[[-45 -58  53  60]
 [-22  -3 -16 -13]
 [ 18  67 -10 -12]
 [ -9  16   5  -1]
 [-16 -26  39  25]
 [ 20 -13   1  -5]
 [-19  -2 -23  31]
 [-22   0 -20  23]
 [-10 -16   2  -1]
 [ 13 -32  -2  14]
 [-39 -22 -47 -55]
 [-24  14  10 -18]]
:
[[ 60 -45 -58  53]
 [-13 -22  -3 -16]
 [-12  18  67 -10]
 [ -1  -9  16   5]
 [ 25 -16 -26  39]
 [ -5  20 -13   1]
 [ 31 -19  -2 -23]
 [ 23 -22   0 -20]
 [ -1 -10 -16   2]
 [ 14  13 -32  -2]
 [-55 -39 -22 -47]
 [-18 -24  14  10]]

[[-12  11 -20 -19 -20   1]
 [ 22 -27  -1  11  32  24]
 [ -3   2  -1   0  -4  36]
 [  1 -11 -32 -19  10 -13]
 [ -8  13 -13  -7 -42 -37]
 [  0  20   4   3  -8  59]
 [-24  11 -12  -7 -34  -7]
 [ -1   3   2 -11  -1  34]
 [ 34 -12 -20   5  27   5]]
:
[[  1 -12  11 -20 -19 -20]
 [ 24  22 -27  -1  11  32]
 [ 36  -3   2  -1   0  -4]
 [-13   1 -11 -32 -19  10]
 [-37  -8  13 -13  -7 -42]
 [ 59   0  20   4   3  -8]
 [ -7 -24  11 -12  -7 -34]
 [ 34  -1   3   2 -11  -1]
 [  5  34 -12 -20   5  27]]

[[-53 -10   1 -32 -29  31]
 [-26 -16  21 -33 -14  30]
 [ 23  18  -6  47  -5  20]
 [ 38 -21  10 -31  19  17]
 [ -8  -6  32 -21  43  -8]
 [ 15   3 -10  10  -1 -36]]
:
[[ 31 -53 -10   1 -32 -29]
 [ 30 -26 -16  21 -33 -14]
 [ 20  23  18  -6  47  -5]
 [ 17  38 -21  10 -31  19]
 [ -8  -8  -6  32 -21  43]
 [-36  15   3 -10  10  -1]]

[[  2  16  -4   8  19  13  13   5   7 -13]
 [-49 -50  -2   9  -9 -42 -25  -4  18  27]
 [  2   4  10   3  -6   8 -10  -6  -1   5]
 [-47 -19  23  11 -30 -46 -28 -22   4  17]
 [ -3 -16   8 -32  25 -23 -14  36  24  -4]
 [-65  -4  28  33 -26 -10  -2 -13  34  33]
 [-16  -5   7  21  -4 -16 -12 -24  20  11]
 [ -1  -2 -17  18 -11  -5   2  -4   4 -10]]
:
[[-13   2  16  -4   8  19  13  13   5   7]
 [ 27 -49 -50  -2   9  -9 -42 -25  -4  18]
 [  5   2   4  10   3  -6   8 -10  -6  -1]
 [ 17 -47 -19  23  11 -30 -46 -28 -22   4]
 [ -4  -3 -16   8 -32  25 -23 -14  36  24]
 [ 33 -65  -4  28  33 -26 -10  -2 -13  34]
 [ 11 -16  -5   7  21  -4 -16 -12 -24  20]
 [-10  -1  -2 -17  18 -11  -5   2  -4   4]]

[[-19   6 -23  33   3   5 -10]
 [-34  65 -24   3  68  49  42]]
:
[[-10 -19   6 -23  33   3   5]
 [ 42 -34  65 -24   3  68  49]]

[[ -6  33 -20  -8   7  -1  12  40  36   9 -36]
 [ 35  41 -18  16 -34  15  -2 -11  45  32 -50]
 [ 31 -42 -50  -8  38 -33 -58 -13 -54  -8   6]
 [-21  39 -67 -27  41 -49   6  20  34 -32 -32]
 [-14  -3  34  -5   7   8  25  -9   8 -22   4]
 [ 12 -10  20 -18  10  24   0   0 -20  25   7]]
:
[[-36  -6  33 -20  -8   7  -1  12  40  36   9]
 [-50  35  41 -18  16 -34  15  -2 -11  45  32]
 [  6  31 -42 -50  -8  38 -33 -58 -13 -54  -8]
 [-32 -21  39 -67 -27  41 -49   6  20  34 -32]
 [  4 -14  -3  34  -5   7   8  25  -9   8 -22]
 [  7  12 -10  20 -18  10  24   0   0 -20  25]]
---
[[ 33   6 -24 -37 -37]
 [ 23   2 -41  31  27]
 [  5 -34  35  26  57]
 [ -4 -24  69  -5  19]]
:
[[ 19  -5  69 -24  -4]
 [ 57  26  35 -34   5]
 [ 27  31 -41   2  23]
 [-37 -37 -24   6  33]]

[[ -5  54   5  29]
 [ 11  32   0 -10]
 [ 17 -28   9  30]
 [-16  44 -13  21]
 [  5  10   9  30]
 [ 31 -12  26  25]
 [ 31 -10  30  35]
 [  7 -22   9  51]
 [ 32   6  31  25]
 [ -8   9   3  47]]
:
[[ 47   3   9  -8]
 [ 25  31   6  32]
 [ 51   9 -22   7]
 [ 35  30 -10  31]
 [ 25  26 -12  31]
 [ 30   9  10   5]
 [ 21 -13  44 -16]
 [ 30   9 -28  17]
 [-10   0  32  11]
 [ 29   5  54  -5]]

[[ 14  16   5 -48   7   2  55 -51]
 [-34 -29  16  11 -33 -59  -1  20]
 [ 29  14 -17  25  33  61 -43  22]
 [ 30  25   2 -44  23  30  43 -50]
 [ 25  30 -11 -38  24  29  42 -49]]
:
[[-49  42  29  24 -38 -11  30  25]
 [-50  43  30  23 -44   2  25  30]
 [ 22 -43  61  33  25 -17  14  29]
 [ 20  -1 -59 -33  11  16 -29 -34]
 [-51  55   2   7 -48   5  16  14]]

[[ -3 -50]
 [  3  43]
 [  6 -35]
 [  7  17]
 [  5  39]
 [ -2  31]
 [  3  42]
 [  9  41]
 [-10   7]
 [-13 -18]
 [ 15 -17]
 [  6 -39]]
:
[[-39   6]
 [-17  15]
 [-18 -13]
 [  7 -10]
 [ 41   9]
 [ 42   3]
 [ 31  -2]
 [ 39   5]
 [ 17   7]
 [-35   6]
 [ 43   3]
 [-50  -3]]

[[ 17  21 -13  14  -4   4  -4  -3  16  -4   0  32]
 [  5   9  36  11 -18 -25  55 -27   4   0  11  22]
 [ 23  -1  24  42 -35  -8  44 -43  34  -9 -16  17]]
:
[[ 17 -16  -9  34 -43  44  -8 -35  42  24  -1  23]
 [ 22  11   0   4 -27  55 -25 -18  11  36   9   5]
 [ 32   0  -4  16  -3  -4   4  -4  14 -13  21  17]]

[[ 18  -6  -3  -5  39  40  40 -16  17]
 [ 45  42  45 -45  29   3 -13 -10 -18]
 [ 43 -38  42  42 -46  51  43   9   3]
 [ 28  -3 -44  -9 -40 -48 -10  37   3]
 [-20  33 -36 -11 -10   4 -10 -14  13]
 [ 20 -42   4 -35  49  -7 -20 -38 -33]
 [  1 -28  38  22 -45 -24  16 -18  51]]
:
[[ 51 -18  16 -24 -45  22  38 -28   1]
 [-33 -38 -20  -7  49 -35   4 -42  20]
 [ 13 -14 -10   4 -10 -11 -36  33 -20]
 [  3  37 -10 -48 -40  -9 -44  -3  28]
 [  3   9  43  51 -46  42  42 -38  43]
 [-18 -10 -13   3  29 -45  45  42  45]
 [ 17 -16  40  40  39  -5  -3  -6  18]]

[[ 22   1  20 -30  24 -22 -34  -1  45 -17 -19 -11  21   4 -10]
 [-14 -15 -29  -7  27 -14   6 -13   1  -4   1   2  12  -3  -9]
 [ 39  -6  53 -30   6 -16 -47  12  57 -14 -27 -13  13   7  -3]
 [  1  13  -9   9 -25  13   4   2 -15  -7  18  -2  -3   3  -2]
 [ -6  -1 -13 -13  34 -19  -3 -10  13  -3  -9   0  13  -3  -7]
 [  9   9  16 -15  21 -14 -15   1  25  -1 -19  -3   8   0  -2]]
:
[[ -2   0   8  -3 -19  -1  25   1 -15 -14  21 -15  16   9   9]
 [ -7  -3  13   0  -9  -3  13 -10  -3 -19  34 -13 -13  -1  -6]
 [ -2   3  -3  -2  18  -7 -15   2   4  13 -25   9  -9  13   1]
 [ -3   7  13 -13 -27 -14  57  12 -47 -16   6 -30  53  -6  39]
 [ -9  -3  12   2   1  -4   1 -13   6 -14  27  -7 -29 -15 -14]
 [-10   4  21 -11 -19 -17  45  -1 -34 -22  24 -30  20   1  22]]

[[-38 -54 -22 -22]
 [-54 -51 -27 -27]
 [-50 -51 -28 -28]
 [-41 -47 -15 -15]]
:
[[-15 -15 -47 -41]
 [-28 -28 -51 -50]
 [-27 -27 -51 -54]
 [-22 -22 -54 -38]]

[[ -3   8  19  24]
 [  3 -33  -5 -37]
 [  1 -19  -7  54]
 [  5 -34  -5   7]
 [ 10  -4   8 -21]
 [ 23 -31   2 -48]
 [ 10 -24  20  -9]
 [ -3  -4   9  10]
 [-19  36  -4 -23]
 [-18   5  19 -62]
 [ -1  10  13   1]]
:
[[  1  13  10  -1]
 [-62  19   5 -18]
 [-23  -4  36 -19]
 [ 10   9  -4  -3]
 [ -9  20 -24  10]
 [-48   2 -31  23]
 [-21   8  -4  10]
 [  7  -5 -34   5]
 [ 54  -7 -19   1]
 [-37  -5 -33   3]
 [ 24  19   8  -3]]
